In the rows, 128 means zero.
Where one turn sends some rows of the set: a few examples, then the rows asked:
zolis: [105 119 151 135 129 141 149 110 125 154 103 103]
rok: [109 132 156 151 112 121 143 159 145 108 123 139]
Tuke: [ 77 104 142 152 133 136 151 151 115 131 174 133]
dosi: [148 116 119 103 158 100 119 141 116 161 133 142]
bobul: [ 95 119 101 148 113 133 138 127 119 134 110 154]
fazo: [ 83 126 113 139 139 122 133 158  85 140 152 158]
Goze: [110 137 108 137 100 135 102 161 108 151 145 157]
lamuz: [117 113 160 148 136 128 173 139 149 128 163 125]
kud: [146 118 123 113 162 104 121 139 110 170 136 143]
navu: [127 113 168  84 125 134 112 164 124 174 135 148]
Zap: [113 128 114 116 133  99 138 140  78 162 118 148]
vono: [ 99 145 138 144  90 128 173 151 136 146 143 146]
guro: [125 141 140 124 109 100 139 117 111 165 105 119]
gobuf: [ 98 136 136 123  86 135 162 169 124 169 151 159]
pedib: [111 117 155  94 124 143  99 173 123 153 128 160]
doz: [ 97 103 149 118 139  92 121 158 151 123 122 138]
munif: [146 117 130 127 159  94 130 127 108 159 130 131]
rumo: [ 93 116 116 138 152 132 145 112 108 172 158 126]
Pama: [113 136 113 147 100 128 109 169 106 153 148 162]
peb: [107 115 164 125 160 104 161 168 118 140 167 135]
lizu: [ 98  99 157 104 128 160  97 159 123 158 134 146]
zele: [126  88 160 107 141 155 107 155 135 155 151 147]
Teru: [112 133 152 143 105 125 125 159 159 117 118 134]
Bubib: [120 114 157 108 159 114 151 175 141 136 172 140]
padoz: [110 108 145 107 120 142 140 115 129 167 108 101]
zavo: [109 109 141 120 121 146 138 114 126 167 102 106]
fata: [126 118 131 149 130  91 150 149 125 152 183 147]
falol: [111 114 131 124 140  69 135 142 130 129 120 140]
Bise: [ 82 104 139 115 119 155 151 151 102 174 165 122]
Pogif: [ 76 111 144 123 116 157 158 156 102 174 158 125]
Beke: [135 148 155 141 117 113 154 122 151 137 127 120]
kup: [114 114 163 111 165 111 157 171 139 140 164 135]
lasol: [124 141 114 155 106 121 121 155  95 150 137 160]
Fini: [108  98 118 138 118 146 130 127 145 135 101 147]
mele: [ 82 140 154 111 140 108 168 127 128 160 131 112]
Miz: [138 115 161 115 119 157 103 156 146 158 148 153]
pese: [ 81 124 141 134 121 147 159 147  85 173 154 130]
fik: [ 73 136 163  95 145 122 157 156 134 163 141 129]
vopum: [125 120 169 100 109 155 110 150 134 179 139 135]
rup: [111 138 149 134 100 133 124 159 160 118 126 132]
Vuron: [135 121 126 138 117  99 121 151 124 178 177 152]
lanak: [119 117 119 130 153 140 123 107 127 184 147 130]

peb moves to rok
fik moves to doz
vono moves to mele
And these:
Tuke moves to lamuz
Bubib moves to rup
lizu moves to zele
Pama moves to Pogif

Where one turn sends some rows of the set: a few examples, then the rows asked:
fave: [159 138 158 143 128 108 125 107  89 131 110 107 159  91 118 109 105 116
 118 108 124 124 173  86 157 157 124 125  65 103 172 119 140 191 124 145
 131 108]
meb: [160  76 109 183 125 163  98 143  97 166 111 126 171  96 118  86 126 162
 112 126 112 108 164 116 149 129 160 115  85 114 101 116 208 117 142 139
 128 123]
mig: [158  78 112 182 120 171 105 146  90 156 120 132 159  93 108  88 126 174
  97 120 106 107 157 112 138 126 138 128  95 105  96 101 203 132 141 143
 140 134]
Lonez: [132 106 152 197  91 148 112 153 103 110 120 116 159  84 142 134 100 152
  98 109  86 141 181 104 132 172 106 169  74 140 119 113 196 123 130 138
 119 123]
zagez: [144  87 190 145 170 146 100 162  96 180 101  97 134 136  96 112 110 156
 116 125  98 142 160 115 133 126 141 128  92 142 111 120 190 126 130 156
 111  95]
zas: [171 137 166 134 111 107 134 103  73 160 111 115 153  75 103 128 106 133
 130 116 122 118 168  83 160 152 120 139  82 100 152 112 146 176 138 175
 163 110]
bita: [156  67 223 170 151 125  79 124  96 143 154  99 142 101 116  89 102 169
 112 121 115 115 172 114 139 133 116 141  97 120 125 152 190 121 126 165
 106 136]
mub: [167  90 113 189 116 155  92 130  96 146 119 128 166  95 115  78 115 169
 109 117 129  95 167 113 149 130 150 120  75 120  95 116 196 130 134 125
 131 133]
lig: [116  99 153 170 153 102  96 127  73 143 113 141 198 111 114 101  96 109
 111 117 129 138 184 124 160 187 145 116 103  85  97 117 130 154 134 199
 137 124]
Zimo: [116  99 148 168 141 117  95 133  65 149 105 141 202 113 111 109  91 105
 116 119 124 147 188 126 158 188 145 120 109  88  97 120 129 147 138 201
 140 117]
Garu: [164  78 148 131 115 115 107 134  73 170 103 116 175  77 131 138 113  98
 134 135  76 121 175 102 133 157 136 125 112 104 184 129 175 146 139 189
 155 111]
viv: [176  59 182 177 132  99  82 130  78 129 142 107 152 120  93  94  92 153
 108 105 131 133 182 127 133 160 115 145  77 158 126 131 181 111 115 145
 134 131]
Nafud: [147  76 118 190 109 173  98 139  88 151 122 111 169  87 115  77 119 181
 112 129 115 115 169 117 149 133 158 118  95  99 105 131 204 128 132 142
 118 124]
tiv: [121 127 149 192 131 138 101 168  91 139 108 140 145 106 119 137  76 168
 105 110  94 126 170 106 133 158 156 137  85 148 120  95 217 148 131 156
 169 111]
nof: [162  89 114 187  94 175 105 133  80 149 119 122 163  91 105  87 116 181
 108 119 125 115 167 111 147 130 138 134  88 107  90 114 194 128 138 137
 134 126]
lovur: [148  89 146 154 117 126 100 140  81 146 110 100 184  77 118 111 105  96
 125 131  75 146 181 102 143 166 150 118 104 103 204 155 161 166 133 167
 137 108]
teze: [120  96 153 169 137 109  95 126  63 140 118 145 198 106 109 108  93 111
 109 116 126 141 184 125 155 188 133 127 111  82  92 114 128 150 137 205
 146 129]
bonaz: [148  73 200 177 167 126 111 136  92 174 139  94 156 113  87  86 107 176
 121 123 118 166 171 116 172 145 152 131  90 121 130 147 194 112 146 171
 112 103]
zel: [177  97 158 134 114 114 134 116  76 172 115 125 167  68 116 140 122 112
 126 125  93 124 168  89 149 152 108 148  98  95 163 110 160 148 156 193
 163 118]
poni: [177  93 197 174  99 113 148 145  73 156 116  98 148 120 132 131 113  91
 128 120  95 134 181 109 133 139 115 142 111 136 141 144 120 136 146 171
 162 124]
dod: [128 127 160 199 129 158 127 155 125 155 108 125 168  87 138 130 104 151
 115 119  88 151 174  90 165 151 139 155  65 135 113 120 202 116 167 148
 116 102]
Sune: [152  77 118 194 124 158  94 138  99 138 132 122 163  88 113  70 122 178
  96 118 113 105 163 114 143 135 145 119  89 101 107 118 201 138 129 133
 128 141]
kal: [136 115 173 208 111 132  83 134  92 128 133 140 162  85 150 126  65 166
 126 117 116 110 189 107 151 158 153 141  85 138 128 135 220 122 144 164
 157 126]
Bag: [129 100 160 205 126 101 115 154 130 140 136 106 164  64 129 119 117 166
 105 122  75 125 169  97 154 179 142 147  64 141 119 126 208 119 132 152
 129 127]
kemed: [114 113 171 162 136 133  85 141  94 153 107 121 187  89 113 110 110  99
 109 129  91 121 175 107 142 170 130 127 109  85  79 137 111 159 128 189
 113 128]
loroz: [125 115 173 165 125 122  84 130  92 154 108 120 189  87 112 113 109  99
 118 130 103 114 179 106 148 172 131 131 101  93  72 141 106 152 128 189
 116 131]
taget: [152  85 188 173 124 123 145 160  57 152 115 109 149 139 131 124 101 101
 119 118  95 150 182 123 130 141 135 125 131 121 165 132 142 155 146 182
 175 116]
ganub: [172  96 204 174 124  83 149 126  70 145 135 110 144 127 135 116 101 113
 125 111 125 118 180 117 145 144 125 128 107 126 148 131 134 151 138 179
 178 132]
buli: [142 122 162 154 133 131 100 125  87 124 115 111 168  89 125  98  93 109
 116 115 101 132 177  93 147 156 139 113  91  92 202 145 156 197 126 152
 131 113]
Govur: [157 106 215 178 125  96 155 131  93 141 138  81 138 112 133 103 121 117
 117 117 107 128 174 104 150 143 121 130 101 111 146 150 118 164 132 166
 139 127]
Boro: [126 110 165 162 134 125  81 142  92 156 102 130 189  92 113 119 110  89
 111 129  93 113 175 108 138 172 128 132 106  98  74 130 112 151 131 189
 124 133]
novif: [106 110 173 178 128 136 114 142  92 138 122 119 145  93 158 133  90 193
 116 125 105 124 173 114 148 158 149 132  97 108 123 108 234 136 130 178
 128 106]
fovor: [177  93 193 180 115 160  73 150  73 148 124 118 142 117  73 108  77 144
 116 109 111 139 176 108 126 130 119 160  93 161 111 144 166 123 137 145
 148 124]
zugib: [141 104 203 175 141 104 149 137  76 147 122  90 146 138 141 100 100 118
 130 119 122 143 183 119 156 143 157 107 109 111 165 150 140 166 134 172
 144 107]
Naf: [159  77 178 164 154 171 108 155  73 149 115 132 147 146  94 108  93 143
  98 105 115 172 171 118 131 131 105 154  95 136 127 103 183 123 154 154
 128 109]
nuli: [148  95 195 173 144 120 147 161  95 158 109  91 150 133 140 110 121  87
 116 123  79 145 174 111 138 136 142 117 109 125 163 148 130 159 143 160
 136 112]

bita moves to bonaz
dod moves to tiv
And these:
Zimo moves to Boro
lovur moves to Garu
nof moves to mub
poni moves to ganub

Where one turn sends some rows of the set: a few examples, then the rows asked:
vune: [150  92  78 119 144 130 130  96 162 114 158  94 152  84 141 144 102 147
 143 119]
tol: [145 120 112 110  96 124 117 104 128 131 114  81 105 139 139 136  59 107
 150 131]
fura: [154 141 125 102 113 138 172 108 160  93 138 120 105 112  96 132  79 104
  92 150]
ror: [137  86  87 118  90 107 152  97 144 137 156  95 133  89 103  86  73 136
 117 146]
Roka: [163 110 145 160 112 128 176 145 155 123 150 113 102  98 118 135  85 101
 103 130]
dev: [131 124  99 131 118 135 149 124 122 113 142 115  97 100  99 173  70 127
 100 151]
Tufo: [166 114 123 131  92 126 147 106 150 128 111 137 122 131 133 152 152 109
 161 139]
Mav: [169 109 117 113  88 141 130 125 134 132 106 126 105 105 119 168 136 117
 158 123]
Bolof: [165 117 121 120  86 129 130  97 155 118 108  90 105 151 135 134  59 115
 150 132]
Vikug: [146 130 116 106  91 118 130  94 147 123 103  82 113 147 143 125  67 101
 147 136]
rifa: [146 131 111 128 119 122 173 126 145 126 104 112 125  90 119 138  90 110
  66 139]
fasip: [164  56 109 121 110 150 173 131 151 120 110 105 101 100 122 142 134 123
 144 124]
zalav: [141  67 114 113 117 132 163 112 137 120 103 104 119 112 143 123 157 103
 114 151]
sim: [171 131 116 136 137 120 174  96 152 132 134 137 142 129 118 121  97 116
  78 139]
vila: [132  85  89 130  85 102 154  94 148 133 150  95 133  90 110  88  79 132
 112 159]
Mebi: [136 129  90 134 142 118 169 134 121 155 133 115 128  90 113 150  79 121
 106 115]
nuv: [148  83  91 118  85 113 155  99 152 135 156  94 128  88  98  89  68 139
 121 142]
fekan: [139 142 123 134 108 126 189 116 176  91 142 115 105 117 106 139  83 102
 118 152]
vali: [143 141  89 129 140 126 177 101 148 122 161 134 122 131  94 152  75 133
 136 134]
gafe: [155  64 109 132 127 129 176 100 152 126 121 124 129 136 139 120 156 117
 140 143]
riba: [142  78 110 146 117 127 126 111 168  97 157  82 128  75 156 148 108 128
 129 143]
nenot: [163 118 111 111 100 129 122  94 138 133 121  92 112 153 132 131  56 115
 161 123]
nebes: [147 127 105 121 101 114 125  83 142 131 110  94 121 161 141 132  68 114
 151 139]
Zozu: [168 106 110 133  97 132 136 114 137 139 116 137 116 125 121 167 140 124
 170 126]
nalak: [139  66  94  99 135 139 151 115 111 142 115 109 121 105 132 133 142 119
 125 133]
Vesit: [141 138 108 115 146 124 161  90 132 123 173 135 126 138 103 132  84 114
 116 145]
Kelo: [148  76  88 143  84 108 157  94 155 130 156 101 130  99 103  96  70 145
 124 151]
rabo: [114 124 118 147 119 119 151 122 121 114 162 114  97 112 114 161  81 106
 106 162]
dip: [143  84  95 118 121 135 118 108 158  99 138  82 136  66 148 149 104 135
 107 139]
mimam: [150  85  96 132 144 123 122  82 160 111 172 101 154 101 154 132 114 135
 132 136]
debiz: [141  83  89 139  84 103 161  90 157 129 151 100 134 102 108  88  78 137
 115 157]
siro: [150  76  92 135  81 114 156 102 154 130 156  95 122  90  99  97  68 143
 122 146]
Fetez: [150 116 110 135  88 120 118  96 136 125 106  87 107 153 144 144  62 117
 145 141]
potes: [153 119 113 103 105 126 126 104 117 144 114 134 127 119 129 150 151 107
 149 133]
Dif: [154  50 101 149 125 137 163 119 135 131 127 119 111 120 132 147 142 132
 150 135]
mibu: [160  98 109 107 125 131 135  84 185  89 142  92 151  89 150 119 117 124
 111 136]
Gode: [148 114 126 123  89 123 128 109 131 132 106 129 120 120 137 153 155  99
 143 147]
led: [166  69  95  88 133 149 173 116 141 133 115 113 121 107 117 124 137 123
 145 111]
suneg: [160  93 103 123 122 133 151 102 197  90 148  87 142  81 146 129 109 131
 142 123]
zav: [163 133 116 131 138 123 194 130 161 140 152 121 127 103 109 126  82 108
 130 103]
sovi: [160 103 127 170 137 120 151 117 123 142 160 134 121 123 124 143  90 121
  92 141]
faba: [170 121 119  89  98 137 135 111 138 135 106 129 121 110 118 148 145 107
 151 122]

Roka moves to sovi
Vikug moves to tol
fekan moves to rabo
And these:
potes moves to faba
debiz moves to vila
Dif moves to gafe
dip moves to vune

Where one turn sends some rows of the set: a few examples, then the rows asked:
vire: [113 184 110 103 118 125 126 123 111 113 141 131 116 112 100  92 107 109
 127 100 117]
buf: [121 119 165 102 144 143 148 115 132 166 138 149 121 111 183 140 152 150
 112 108 167]
Magu: [110 186 107 101 121 130 127 123 115 115 140 132 118 114  98  94 108 111
 122 104 114]
kole: [124 133 146  94 171 155 180 107 130 142 134 127  84 142 164 123 128 135
 133 121 153]
Tope: [120 126 165 105 144 144 149 114 131 168 134 146 122 109 185 144 151 151
 113 106 168]
nen: [116 167 132 128 116 128 120 107  97 101 138 139 129  94 108  92 119 100
 126  87 129]
pib: [110 171 112  99 121 143 135 144 110  84 138 151 125 102 104  94 141 117
 119 112 128]
zamaz: [123 122 167 104 141 145 153 114 127 170 136 146 119 108 180 142 153 151
 111 106 168]
zutuk: [121 124 167 104 141 148 152 113 130 170 136 146 120 109 180 143 151 150
 109 108 167]
govel: [130 139 160 104 170 142 174 102 126 145 133 129  81 140 173 124 132 135
 141 114 156]
zise: [ 97 158 123 119 128 114 127 122 119  65 125 136 127 128 109 122 119 107
 122 110 127]
fefu: [ 92 164 135  99 118 130  96 134 113 114 156 118 148 114 121 110 103  93
 110  90 125]
Fure: [121 123 165 102 141 147 153 115 130 169 136 148 121 110 179 142 152 152
 109 110 167]
basu: [103 148 124  96 119 130 120 123 121  73 150 122 105 128 107 109 140  96
 142 121 147]
vutil: [126 142 156 100 172 145 174 104 130 145 132 129  82 141 170 127 133 138
 137 120 154]
kanug: [ 93 160 122 119 133 117 126 116 127  69 123 136 130 129 108 126 116 108
 117 114 123]
las: [127 142 159 104 172 144 172  95 130 149 132 129  84 141 170 127 130 136
 137 116 152]
lele: [130 129 154 104 165 146 178 104 118 141 136 123  81 138 167 118 126 131
 144 109 160]
zoru: [124 122 167 102 143 149 148 115 131 166 135 148 119 110 180 141 153 154
 114 107 170]
Suv: [ 87 159 120  90 134 142 115 102 144  90 143 123 117 133  99 119 125  99
 121 137 129]
susas: [ 98 178 116 111 133 149 123 102 129 112 129 147 138 103  98 105 114 111
 100 112 109]
Det: [111 156 115  75 139 118 130 130 104 100 157 111 134 113 130 109 133  76
  94 132 138]
Zimug: [ 98 152 138 114 122 123 106  86 124  95 146 116 115 125 105 114 116  86
 138 111 139]
Nani: [120 125 164 104 145 145 150 116 130 165 133 146 122 109 185 143 151 154
 114 107 168]
tuf: [123 123 166 102 145 149 148 112 132 167 135 148 121 110 180 142 151 154
 110 108 169]
sef: [ 95 159 124 125 130 114 123 113 120  70 125 135 130 127 110 123 114 104
 122 108 125]
mazuv: [105 160 120  84 143 118 121 107 109 114 155 109 141 113 129 112 118  72
  88 129 130]
visat: [115 153 125  91 134 107 122 115  95 106 161 107 134 108 132 105 126  69
 103 119 142]
vatuf: [122 122 168 103 143 147 147 111 132 166 136 147 121 109 180 141 151 155
 112 106 170]
zabav: [123 133 155 105 171 150 175  91 127 151 132 123  86 140 166 122 118 128
 132 113 151]
Zofa: [121 119 167 103 143 143 147 114 132 167 139 149 121 111 182 140 151 150
 112 107 167]
dabar: [ 87 168 127  84 123 141 103 148 123 109 154 123 147 118 119 113 111 102
 101 105 121]
mus: [102 184 114  91 106 111 130 150 103  98 150 149 123  96 124 125 140 119
 104  97 152]
ladaz: [114 184 106  97 119 127 129 131 111 110 142 133 115 115  99  92 111 111
 125 103 118]
tesi: [120 125 164 102 145 146 150 114 133 167 134 147 122 109 183 144 151 153
 112 108 168]
risi: [ 97 161 131  89 115 131 104 157 107 100 159 120 142 114 123 108 117  98
 115  95 131]
garub: [ 98 188 130 116 107 102 114 107 104 122 149 141 132  93 125 128 115 104
 102  81 144]
Pafar: [122 121 166 102 144 144 147 113 133 168 138 149 122 110 182 141 151 151
 112 108 166]
Mufof: [ 86 196 110  91 122 123 123 122 128 122 143 149 136 102 116 137 121 117
  80 108 130]

visat moves to mazuv
mus moves to garub
dabar moves to risi
And these:
kanug moves to zise
susas moves to pib
zabav moves to kole
Zimug moves to Suv
las moves to vutil
ladaz moves to vire

